One turn sends every row of this set to another row. A few are shown first. Where does it send the rows asked after them?
Q635: [ -3 -28  10  10   1   1 -19  25   8 -31   3  12  -4  10   3   5  -9 -14
  -2   5  -6 -15   5 -11  -3]
Q66: [ 11   0  12 -34  22  -7   8 -12 -17   1   3  -7   2   3   6 -14  -6 -14
   2 -25   4  23  -2   6   0]
Q79: [-13   5 -11 -30  -6   8 -35  17  -9  -8   1   9  -1  11 -14  -8  10 -12
 -17  -6  27  -1  -6  15 -15]
Q811: [-10  -9   2  26  19 -19   3   9  13   5  -9  -1   7  15  10  12 -10  -4
  -4  22   9  -1   0 -12   9]
Q409: [  3   3   7  -2  16  -2  -7  -4 -24  -1  21   3 -19   6 -16  -9 -27   8
  -3 -17 -13  15   6  11   0]
Q897: [ 10  -1  -4   1  39  -6  27   9   0  11  -4  -1 -28   6  -1  -9 -16   2
  -5  15   3  -2  -7  -8   4]
Q408: [  6  15 -26  15  16   2  -5  -1  19 -12   8 -11   2  -7   3 -29   3  -3
 -16  -2  42  -3 -18   1 -23]
Q363: [ 16 -17  -2  19  21   5   7  10  17  -8 -11  16  -7  10   9   2  10 -26
  -5  18  12  -2   2 -11   8]
Q647: [  0  11   0 -18  23 -36  -1   3  -6  -1  21 -12 -17  -2 -12 -18 -23  -1
 -10  -5  -8   4   4  30   4]
Q273: [  9   8 -27  18  17  -2  -9   6  22 -11   2 -16  -5  -7   1 -21  -7 -10
 -26 -10  40  -8 -10   9 -28]
Q880: [-11   7 -18  13  10   9 -13  29  -3 -10  15   2 -33 -18   3 -21 -16 -15
  -1  -9  39  -3   0  11 -11]
Q868: [ -1  -4   5 -42   3 -11  -4 -13   2 -19   9  -8   0   7   8  -9  -2 -25
   3 -17  11  18   9  22   6]
Q133: [ 15 -18  13 -14   4  -1   4   2  10 -40  -8 -12   2   4  11 -31  -3 -29
  -4  -5  -1   0   1  -2 -10]
Q247: [ -2   6 -19   8  14  16 -16  26   1   1  13   8 -31 -12  -3 -14 -13 -19
   1 -12  40  -7   7  17 -10]
Q86: [ 15  -5   8 -19  14  -7   7   2   5 -35 -13  -6  16  16  -1  -7  -3 -34
  -8 -11 -10   3  -5   6 -22]
Q498: [ -3  22   0 -25  14 -24 -16  15   2 -12   8 -14  -2  -5   1 -37   0 -22
 -26  15  39   2  -3   1 -12]
Q539: [ 11 -12 -10  23  19  -2   2  14  20   3 -12   2 -19   5  -3  10   7  -1
  -2   6  29  13   7  -4  14]
Q228: [  4 -23   0  14  15 -18  -2  16  14 -33   4   4  24  -1   2   3   1 -30
  -9   0  -5  -3  10   3 -14]
Q477: [ 15   3  16 -16   3  -6  -3  12  -6 -36   9   2  11   3   8  -7 -14 -22
  -9 -25 -17   9  -1  -4 -24]
Q977: [ -1 -30  -5   5   6   1   1  29  18 -35  11  -1   4   2  -8  10  10  -5
 -17   0  -1   5   8  -6 -18]
Q875: [ 23  15   9   7  29 -13  15  15   7   9  -6  -6 -35  15  -4  -1 -10  -2
 -24   1   5  -7 -12   0   5]
Q657: [-16  11 -10 -18  -7  -1 -40  11 -11 -16   2   6  -4  14 -11 -11   7  -9
 -25  -5  26   1 -16  16 -14]
Q505: [ -5 -16 -17  18   8 -14  -7  24  29 -31  -5  -4   9  -5  -8   8   3  -4
  -5   5  -3  -9  -4  -2 -13]
Q580: [ 12 -26  -3  12  11   4   1  10  14 -39   3  13   0  15  -3  14  -4 -22
 -14  -4  -2  -8   4  -3 -14]
Q793: [  4   0   6 -15  34 -17  -5  -1  -4   2  36 -10 -27   9  -8   1 -23  -3
 -22 -12  -1   4   7  19   1]
Q651: [  0  11 -27  22  12   3  -8   4  16 -15   1 -14 -11  -8  10 -24  -7 -13
 -15 -13  42  -3 -18  11 -22]
Q482: [  5 -19  -8  27  29  -1  15  16  17  -1   5  11  -3  19  13  10  -9  -7
  -1  18   8  -1   4  -3  -5]
Q676: [ -4  -6  -2  -8  35 -26   9  -4 -14  18  21  -4  -6  -1  -5  -7 -16  12
 -12  -1  -5   7  -2   8   7]
Q540: [ 21  25   4   8  21  -8   1  19   2  12   8   2 -36  13   6 -10 -21  11
  -8   7   5  14  -1   2   3]
Q876: [  1  -3  16 -31  20 -19   5   4 -16  -7  10  -7  16  19   5  -4 -17 -13
  -4 -13  -4  25   9  15 -15]
Q457: [-17  19  -7 -27   3 -20 -17  15  -7 -11  -2 -13 -10   0  -1 -32   1 -17
 -31  18  34   9  -9   5  -8]
Q569: [-16  26 -15  10 -12 -10 -11   2   6 -11  13  12  20  13   7   7   0  -8
 -17  -7  35  -4 -15  10 -13]
Q427: [-10  24 -15   8 -15  -7 -10  12   8  -6  -3   4  17  16   9   6  -4  -6
 -22 -16  31  -4 -17  14 -24]
Q475: [-10  14  -6 -22   0   2 -41  12  -9 -18   9  14  -3   7 -19 -11   8 -20
 -14  -2  26 -11  -9  10 -10]
Q206: [ -3   0  12  -6   4 -22  17  -6 -10 -12  10 -10  19   8  11 -19 -18 -15
   5 -16  -4  20  10  23  -5]
Q778: [-28  22  -7  -4  -2 -20  -1  34 -10  -1  12   0 -16  -9  13 -19 -17 -17
  -9  11  38   8   5  10  -3]
Q667: [-13  14 -13 -34   7 -18  -9  13   1  -9   7 -16  -7  -7  -3 -33  -3 -14
 -35  17  30   4   0   5 -15]
Q824: [ -8   7   6 -32  22  -3   7  -5   0  -2  18 -11   7  13  12  -2  -9 -28
  12 -11  -2  17   5  25  -8]
Q350: [  1   7   2 -26  -1   5  20   8  13 -40   0 -11   2   1   4  -3   0 -26
  -5  -8 -13   5  -8  -5 -20]
Q789: [-16  19 -19  15  -9  -7 -19   3   5 -11   2   1  13  15   9  -1  -2  -8
 -17 -15  33   0 -21  21 -21]
Q586: [ 14   5   1   6  34   0   1 -13   0   7 -10 -12 -24   8  -9 -14 -13   4
 -14  11   4   9  -8 -16   9]
Q97: [  3  -7   9 -26  28 -14  11   6 -22   2  17  -1 -25   5 -11  -2 -25   7
 -14 -10  -2  12   5   0   2]
Q985: [-16  27   2   0  -3 -26   5  32  -9   1  20   6  -6  -9  12 -13 -17 -11
  -8  -4  44   3   6   8  -3]
Q548: [ 11   4   0  13  24  -3   7  12  -1   6  12  17 -27  10   5  -1 -15   8
 -17  18  -7  -6  -9 -15   5]
Q982: [-20  32  -8  -7  -4 -16  10  30  -4   4  16   4 -15  -6  16 -11 -24 -18
 -12   8  34   1   7  11  -6]
Q296: [  5   6   3 -20  -9   4 -11  13  19 -40   2   0   9  13  21  -3  -5 -16
   2  -6  -9   7  -8  -4 -22]
Q576: [  8 -13   2  21  22  -4   8  34  16  10 -11   3   0  20   4   9  14  -5
  -1  11  15   7   2   4  -2]
Q226: [ -1   8 -15   7  11  12 -13  27  -7  -5  16  11 -25 -19 -10 -22  -6  -5
   5 -16  38 -10  -3   9 -10]

Q868 turns into Q296
Q133 turns into Q635
Where do these go?
Q876 turns into Q86
Q676 turns into Q66
Q576 turns into Q875
Q498 turns into Q475
Q880 turns into Q778
Q273 turns into Q247

One turn sends every row of this set to another row. A few are shown first. Where does it send the rows asked after them?
Q637: [ -8 -20 -11  10 -10   7 -14  18  13  13   2  -3   6 -13]
Q749: [ 13  -2  -4   4 -18  13   2 -35 -31  22  -7   3   7  -8]
Q679: [ 13   9 -11  -1 -39   1   7  16 -16  24  -6   5  11  -8]
Q849: [ 12   6   5 -20  10   8  15  -4 -14  20 -17  27  -6 -16]
Q524: [  6  12   0 -16 -33  -3  -4   8 -29  19  -9   4  -5  -3]
Q699: [ 15  -6 -13   0  13  17  -6 -14  16  31   9  -7   4 -23]
Q844: [ -9   8  -5  -5 -25 -27 -10   1   2  -8   5   4   6  -7]
Q712: [  5   6   1  -4 -38  -7  14 -32  -9   8  -8   7  -5  -7]
Q174: [ 10  -4   0  11  -6  -1  16 -11 -24  25   9  -7   8  20]
Q826: [  1   7 -20 -19  13   7 -13  -5   0  31 -12  21 -10 -29]
Q396: [ -8 -11  -1  12  16  25   1 -10 -12  22  19  -6   4  -1]
Q577: [  5  21 -24  -3  -3  -6   5   5  -8   5  15  21 -16 -31]
Q931: [ -8   6 -11  -6  37  -2  -1  -5 -21  24   1   6   0 -10]
Q682: [ -2  26 -21   3   7 -12 -27   3   2  22   0  -5  10 -21]
Q62: [  6   4  -4 -17 -17  -9  11 -16 -12  25  27  30   6  -7]
Q91: [-16  -9 -23   8 -29   8 -13  -6  -2  22  12  -7  21  -6]
Q822: [ -7  13  -2 -11  23  -1   8  12  20  23  -6  -2  -3 -12]
Q402: [ -8  26  -3  -4   8   2  12  -2 -19  17   8  30 -12   1]
Q703: [ -5  24 -11 -23 -18 -13  -3 -18  -5  22  -2  31  -8 -11]
Q634: [-19  20  -8  12 -15   1  -2  11   3  16 -21  21 -13 -17]
Q662: [ 14  16  -3  26 -25  -5   5   0   3  18 -10 -15   7  -9]
Q27: [ 18 -19  -1  -3 -16   3   7 -20  11  16  -1 -12   9   5]
Q186: [ 10  22 -14 -10 -13 -13   8   9  -6  -9   3  10   5 -32]
Q980: [ -3  -2 -15  13   7  15 -13 -21   0   2 -11 -21   1  -3]
Q601: [  5  10 -12  -1  24   7   3 -35   1  13  13  12   5 -20]
Q55: [ -7 -18   1  -9   6   9   7 -20   6  34  -3   8  12  11]
Q575: [-16  19 -11  -3  10   3  10   7  25   5 -10  14   3 -13]
Q552: [ -6   3   8  -6 -14  -8  16 -12 -36   2  12   9  -3  -5]
Q930: [-13  12 -22   9   9   7 -13 -13   4  16 -23 -14  17  -6]
Q18: [-15  -2 -13  11 -32  -6   4 -16  -1  31  15  -8   5   6]

Q174 turns into Q396
Q703 turns into Q712
Where do these go?
Q662 turns into Q637
Q679 turns into Q91
Q749 turns into Q55
Q822 turns into Q577

One turn sends every row of this set to another row. A few are shown first. Where does it send the rows asked after them?
Q160: [-20  -8  11  15 -14  14  13  28   4  10   9  11   5]
Q788: [-36   4   0 -10  -1 -24   9  -7  20  16  14 -20  14]
Q124: [-32   9  -2 -28   8 -15  14  19   0  -6  15  -3  15]
Q587: [  9 -15 -12  -2   8  29  -7  -1  -4   6   9   8  13]
Q583: [ 10   2 -12 -16  11  23  -4  -3 -10   8  17   4  20]
Q340: [ -8  11  17  13  -2   6  20  10 -12  20 -11  -5  -6]
Q102: [-37 -22  12 -10   2  -8   2 -22  16  -2  -3  -3  17]
Q693: [-20   8  14 -10  -3 -21  14 -26  -1  18   4  -6  24]
Q987: [-28 -14   1   2  -9  -6  11  29   8  -3  11  19  18]
Q181: [  0 -14 -20  -4  15  26 -10   7   7   4   7  -6   3]
Q50: [-30 -13   6  14  -3 -17   7 -13  19  18  -8 -12   5]
Q445: [-14   3   3  19  -4 -15  20  21  -1  17 -10   3   0]
Q798: [-14   5  25 -17   8  16  15  -7 -21  -1 -12   1   7]
Q555: [-30  -7   8 -21  19  -4   9   1  -5 -14 -20  -5   1]
Q437: [-25 -14  -2  11  -3  13 -16 -18   3  21  -1  19  -6]
Q501: [-34  -1   9 -29  15  14   8  12   1 -11   1 -14  -2]
Q574: [ 10   9 -20  -8  10  15   0   7  -4  18  20  -7  11]
Q481: [-38  -2 -18  -7   7   5 -17  -4  15  18  14  -2 -13]
Q101: [  7   2 -21  -5  17  18  -4   3   0  15   4 -15  -1]
Q530: [-29  -4   1 -23   4  13 -15 -25  -6   9  16  21  11]
Q770: [ -8   5  19  -3   3  -8  18  -5 -21   5 -18  12  13]
Q466: [-20  14  -7  -5 -10   0  -6 -10  -3  31  30  18  11]
Q885: [-21  20  -7 -10   9  -2  -8 -22  -7  30   5  -5 -10]
Q547: [-28   8   5 -19  -5   7  14  29   4   2  29   0  13]
Q999: [-27 -13  13   0 -15 -13   8 -13  12  12  15  10  32]

Q466 turns into Q481
Q693 turns into Q50
Where do these go?
Q547 turns into Q501
Q587 turns into Q574
Q124 turns into Q555

One turn sends every row of this set to another row. A few are shown first. Where does it send the rows asked after them?
Q955: [  4 -13  -4   1  12 -15 -35   0 -18   2   7 -23   7 -17  12 -18 -14 -13
  16 -10  -2  27  10 -15   7  -2   4 -19  -8  -1 -25   8]
Q898: [  4  16 -23   7  13  13  24 -11   6 -18   5  -4   8 -16  21  -7 -10  34
   0  -5  -8 -11   5  -2 -11   0  18   4  16 -16  10  15]
Q405: [ -9 -16  -2  -8  17 -16 -25 -11  -1 -12   0 -11  11  -7 -12  -3 -19 -23
  16  17 -14  12  21  -6  17  -4   7   5   6 -25 -19 -10]
Q928: [-16   8 -22  16  13 -12   6  -3  26 -12  -3  -4   3  20   1   6  14  15
   7 -16 -16   0   0 -11  16  30  -1  -6   8   4  20  16]
Q407: [ -4 -21  -9  14  15  -8 -13 -15   6  -6  -2 -23   5 -16 -10  -9 -19 -13
  46   3  -7  14  -9 -16  14   7  -5 -14 -12   7 -15  -5]
Q210: [ -9 -19 -13 -12   8  -7 -22  -4 -21 -14 -10 -27   8 -18   0  15 -18  -7
  29   9   1  25   5   6  19   2   4  -5   1  14 -16  -4]
Q357: [  5   5  15  15   4   9  -1   9   1  18   3   3  -7   2  20   0  25 -20
 -12 -21   9  -4  -1  -5   6   2  -3 -12 -16  -2  11 -16]
Q150: [-13  -5   5 -15  -5   8  20  10  -3 -22  -2  -3   1   0  -5   6   1  12
 -24 -16  11  16 -21  -6  -3   4  -4  11   5  18   5 -16]
Q293: [ 10   7   5  27  19 -13   4   6   7 -16   6  15  29   5   0   7   1  17
  -8  28 -21 -12  16 -14  13  12 -11  12  14  -7 -14  -4]
Q604: [ 28  -7   7  20  16   2  -6   5   7   1  -5  29  16   3   2  23   8   6
 -19  11 -15 -11   9 -10   7  -3  11  14   8  -6  -2  -5]
Q324: [  9   6  16  23   7  -4  -2   6  -5  -9   3  25  21   4   0  29  11  -2
  -4   6 -21 -13  19 -17  15  16   1  16   8 -15   0  -2]
Q374: [ 11   1  28  13  17  14   3  14  -5  11   6  -5  12 -10  24 -10  14  10
 -21 -14  14   6  -4   1   2 -15   3  -3 -13   3  10  -4]
Q289: [ -1 -21  -6   3  19 -11 -21   4 -21  -1  -4 -30   4 -13   8 -12 -14 -12
  15  -4  -8  35  16 -12  17  -9  15 -16  -6  -3 -25   3]
Q491: [ -4 -17 -20 -21  10  -6 -25 -10 -13 -19  -5 -20   3 -12  -9  18 -17 -10
  19   2   5  22   2   7  15   5  -7  -5 -10   8 -16 -14]
Q512: [ -9 -25  -6  -5   5   2  16  18   0 -17  11  13  -5  -2  -7   6   6   2
 -30 -12 -13   4 -11  -1  -3 -13   1  11  10  22   2  -4]
Q487: [  3   2 -11  10  20   8  19 -10  18 -16 -13 -26  12  15  11   8   9  18
  10 -10 -23 -12 -12 -17  15  25 -19 -11 -13   3   1  12]
Q607: [ 13   9  35  19   7   2  -3  21 -16   6   5   6  10  -2  23  -5  10  -4
 -16 -29   3   8  -5 -12  -3   2  -3  -1  -2   0  -3 -12]
Q14: [ 16   7  28  31  -2  -1  -7   2  -3   7  11 -10  15  -3  32 -15   9   0
 -15  -2   8   6  -8  -9   7  12  -8 -13  -2 -12   1 -18]
Q632: [ -7 -21  -3  -5  11 -11 -21  -9 -10  -5 -17 -17   4  -8  -2  -3 -18 -23
  23  22 -11  12  12  -6  17  -6  16   3   2 -17 -23 -14]
Q225: [ -1   5 -18  -3  20  -9 -11  -2  -8  -7  -1 -23  -8 -23  -1 -11 -26  -3
  29  -4 -18  11  24   5   6 -18 -10  -6   8  -7 -30  -4]
Q869: [  3  10 -11  25   6  12   5 -14  23  11 -13   2  11  12  10  11  17  14
  12  -2 -12  -3  -1 -22  10  19  -1 -12  -9  -1  18  21]
Q734: [-11 -16  -4  -9  -1   5  13   2  10 -13  -3  -3  -1   2   1   7   3  27
 -23  -8   1  17 -26  12   1  -2  -2  11  15  15  16   5]
Q17: [-13   9  -7   0  13   7  17   4  -5 -26  12 -19   6 -18  27 -19  -1  18
   4 -16  -6 -28  -1   2  -8  -1  16   3  -1   2  19   8]
Q425: [ -4 -17  -2 -10 -10  13  14  -2   2 -14  11  -4   8   3   0  15   3   0
 -40  -3   0  29 -11  -5   5   4 -14  -5  15   4  -1 -13]
Q338: [ -9  19 -13  -5  -6   5  28   2  -1 -24   0 -18 -10 -17  12 -13  -6  30
  -4 -10 -16 -15   6 -13  -7  -1   9   8  16  -9   2   8]
Q692: [  5   8 -12 -12  -3  21  20  -2 -11 -19   8 -20   9 -22  28  -5  -9  18
 -11  -4 -17 -19   2  -9 -15  -8  -5  -4  14   0 -11  14]
Q147: [ -8 -15 -12  12  19  -6  -6  -7  -3   2 -11 -16   7 -14  -5  -6 -19 -15
  45  11  -2  26   1 -16  12   4   2 -13  -2   7 -27  -3]
Q248: [ -1   0 -16  -2  24  -9  -9  -4 -10  -6 -13 -27  -4 -15   7  -1 -25  -8
  35  -4 -11  19  18   9  13  -6   2  -6  16 -11 -28  -6]
Q99: [ 17  12 -11  27   8 -10  -3   6   1  -7  15  33  14  -9  10  12   5   1
  -1   9  -3 -21  19 -16   0  16  15   6  16  -3  -2  -6]
Q833: [  1   5 -10  29   2   2  18  -8  11 -12  -3 -10   3   1   4  11  13  18
  18 -12 -22  -8  -2 -33  16  32   3  -8  -9  -5  12  19]

Q487 turns into Q425
Q225 turns into Q955
Q607 turns into Q833
Where do these go?
Q928 turns into Q512
Q289 turns into Q147
Q604 turns into Q898

